(in the rows, 128 means zero)
Y: rows in 4 groups, each row roughly a mix of its group's directions:
Y (136 x 10):
[[109 150  81 143  77 146 160 155 116 102]
 [146  98 170 112 167 100  95  89 129 151]
 [138 128  68 113 121 130 100 165 165 164]
 [143 115 142  73 141 129  90 122  69 125]
 [112 173 172  87 133 147 149 148 145  93]
 [138  64 107 170 138 154 101 107 112 140]
 [140 126  46 117 112 156 139 121 133 150]
 [105 142 138 111 158 165  56 124 125 118]
 [135 132 114 114  72 120 165 157  82 156]
 [137 101 175 122 178 104 101  86 131 136]
 [112 179 142 101 125  91 160 152 156  94]
 [152 125  71 125 162  82 167 120 133 133]
 [120 176 149  81 112 118 146 161 123  84]
 [139 122  73 165 129  91 142  88 155 144]
 [ 99 147 118 141 134 163  53 147 137 125]
 [139  85 181 101 150 109  97  94 141 128]
 [115 137 109 195 127 130 147 132 185 137]
 [141 140  69 147 128 139 113 148 183 157]
 [141 131 140  69 122 128 102 134  64 119]
 [ 90 127 126 133 180 130  70 110 116 153]
 [168  93 163 135  70 120 128 109 146 104]
 [112 122 172 100  96 122 138 166 135 183]
 [106  97 152 111  88 140 143 175 135 175]
 [147 109  84 152  72 120 168 106 125 141]
 [156 115 113 122  87 109 200 118 129 138]
 [111 164  81 163 107 160 162 159 128 120]
 [114 131 181  62 116 137 150 135 145 113]
 [139 172  67 149 116 154 141 127 162 148]
 [100 114 199 134 141 124 155 100 106 107]
 [104 165 164  95 133 109 155 135 130  71]
 [133 123  90 137  93 185 137 145 119 175]
 [ 72 128 166 127 101 161  88 118 137 105]
 [109 129 180 149 162 122  81 164 140 107]
 [ 90 134 181 119  97 176 104 133 132 149]
 [167 152  60 140 114 137 119 142 163 133]
 [140 156 117 130 168 121 102  82 133  72]
 [173  96 166 144 111  85 118  95 136 103]
 [109 140 131 110 169 145  55 105 123 135]
 [ 84 128 110 146 194 132 131 127  88 134]
 [140 155 117 144 167 126  96  88 133  70]
 [108 161  88 153  93 170 160 157 133 118]
 [139  91 175 120 171 104  95  90 130 127]
 [144 111  85 158 153 159 122  88 117  83]
 [120 107 106 110 119 148 182 124 120 191]
 [ 77 165  96 135 141 129 107 108 155  84]
 [ 94 102 187 137 141 135 156  99  95 109]
 [127 143 166 107 177  77 128 124 112  92]
 [158 112 119 126 113 116 203 110 103 104]
 [ 72 138 143 137 163 147  95 172 133 151]
 [122 133 112 142  99 167 147 112 165 190]
 [134 107 187 120 173 117  98  90 142 118]
 [126 110 198 104 145 133 130 116  92  94]
 [127 159 114 166 176  94 108  93 144  99]
 [128 107  93 153 165 151 120  75 132  89]
 [ 82 148 139 124 180 140  84 156 131 149]
 [104 100 190 109 122 118 121 153  86 104]
 [118 194 141  93 112 130 150 161 130  96]
 [110 135 197 116 114 147 150 161 120  94]
 [108 168 140 116 143 156  81 178 151 122]
 [158 114  78 136 166 105 167  91 116 136]
 [138 141  58 147 139 125 119  98 148 169]
 [127 134 161 131 171  90 110 129 137  65]
 [108  97 199 110 135 125 143 123  97 101]
 [ 87 150 131 123 154 163  65 152 135 136]
 [187 152 126 112 142 163 152 149 120 172]
 [104 134 128 169 123 114 171 121 192 142]
 [184 117 156 120  80 117 140 117 144  87]
 [ 89 101 155 122  93  87 141 161 135 166]
 [112 157 187 109 117 152  81 147 149 117]
 [141 107  67 132 140  91  90 110 123 161]
 [127  99 165 123 152  82 102 103 131  78]
 [ 89 112 150  98 100 132 151 155 145 185]
 [139  77 103 183 154 141 106 112 132 155]
 [119 113 197  92 132 148 127 161 122 101]
 [ 90 113 186 122 155 122 101 152 148 163]
 [161 108 127  76 106  95 163 159 111 150]
 [123 127 164 118 176  89 122 120 106  74]
 [136 116  98 181 126 166 112 105 138 177]
 [ 69 130  96 130 154 137 120  89 163 102]
 [112 171  94 125  83 149 165 167 139 121]
 [120 142 131 177 130 129 155 134 201 131]
 [114 124 132 121  75 119 158 171 107 176]
 [ 93 150 124 128 150 134  65 146 151 169]
 [ 97 119 175 108 127 180  91 123 159 121]
 [160 123  75  98 166 146 163 136 153 142]
 [152 142 120 131 172 129 108  71 121  81]
 [111 164  90 132  76 150 164 160 138 121]
 [156 149 133 143 176 139 102  74 124  93]
 [169 120  98 111 109 126 168  78 101 104]
 [161 135  54 126 111 136 110 154 154 139]
 [125 159 158  77 140  83 145 153 122  94]
 [141  99  88 185 146 164 107 134 107 146]
 [154 120  87 117 146  86 177 101 106 149]
 [167 142 136  83 132 125  88 130  74 108]
 [119 102 175  98 147 119 131  89  76 115]
 [104 116 189  88 110 127 138 161 100 108]
 [110 100 113 165 155 125 126  59 118 107]
 [146 106 173 120 168 104  84  87 123 127]
 [128 143  63 156 100 132 124 166 157 147]
 [ 91 129 167 123  98 189 101 143 140 139]
 [ 95 154  76 125 160 123 124 127 124 184]
 [ 98 115 198 119 143 122 147 101  94 115]
 [122 142 155  66 108  95 143 154 133  89]
 [105 135 198 135 119 126 149 131  90  93]
 [ 97 115 162 123  93 130 139 170 140 184]
 [138 104 169 116 182  95 103 121 112  92]
 [ 83 161  89 115 158 152 143 159 121 163]
 [160 150  87 126 139 147 107 146 189 150]
 [120 119  88 164 168 130 118  84 139  85]
 [110 146 141 119 192 131  68 120 118 121]
 [121 131 123 180 125 111 153 136 198 132]
 [143  95 167 119 175 104  98  88 114 145]
 [143 133  62 151 144 109 104  92 128 161]
 [ 92 100 144 122  78 154 146 155 120 174]
 [101 169 131 103 145 141  98 173 160 163]
 [124 167 135  73  96  90 153 156 130 112]
 [140 130 146  81 124 139 100 135  59 111]
 [125 108 167 109 160  86 116 121 116  70]
 [123 148 133  85 110 119 164 162 132 187]
 [160 116  95 130  79 110 184 105 128 139]
 [130 116 162 114 174  74 118 120 114  85]
 [157 117 101 163 159  98 116  95 116  78]
 [ 88 164  91 121 175 141 100 144 122 159]
 [128 149 113 146 160 124  98  80 128  69]
 [146 138  61 143 127 146 111 145 172 155]
 [174 130  70 113 146 105 161 159 133 124]
 [161 109  90 167  95 104 160  97 110 108]
 [132 145 124 136 154 115  44 113 141 129]
 [159 111 102 139  82 111 189 107 121 125]
 [110 122 180 128 115 139 165 113  81  88]
 [156 102 127 155  95 107 192 126 116 101]
 [106 156 129 136 172 143  59 147 128 113]
 [151 133  73 158 146 100 115  79 135 150]
 [141 137  68 156 141  99 109 104 157 164]
 [146  89 133 143  74 119 187 119 127 126]
 [137 142 151 129 169 100  97 131  97  68]]
one row of each group, then the others: which group is each in?
[128 114  83 143  89 157 147 132 134 187]
<135>
[139 123  64 157 140 104 121  96 157 159]
<114>
[127 122  88 191 152 129 117  98 124  89]
<50>
[ 92 157 144 112 166 162  83 165 133 125]
<37>

[132  92  76 191 134 136 128 128 127 153]
<135>
[143 141  66 124 108 137 127 159 178 150]
<114>
[146  99 166 120 177 103  94  91 114 147]
<135>
[141 125  76 181 127 165 108 148 100 131]
<135>
[111 124 148 141 152 101  60 122 151 165]
<37>
[146  97  86 159 128  72 158 121 101 124]
<50>
[112 111 182 109 154 132 138  84  83 117]
<114>
[129 115 138 130 127 158 185 139  93  73]
<37>
[130 106 193 121 144 121 126 111  85  89]
<114>
[126  98 204 135 150  95 115 137 144 129]
<37>
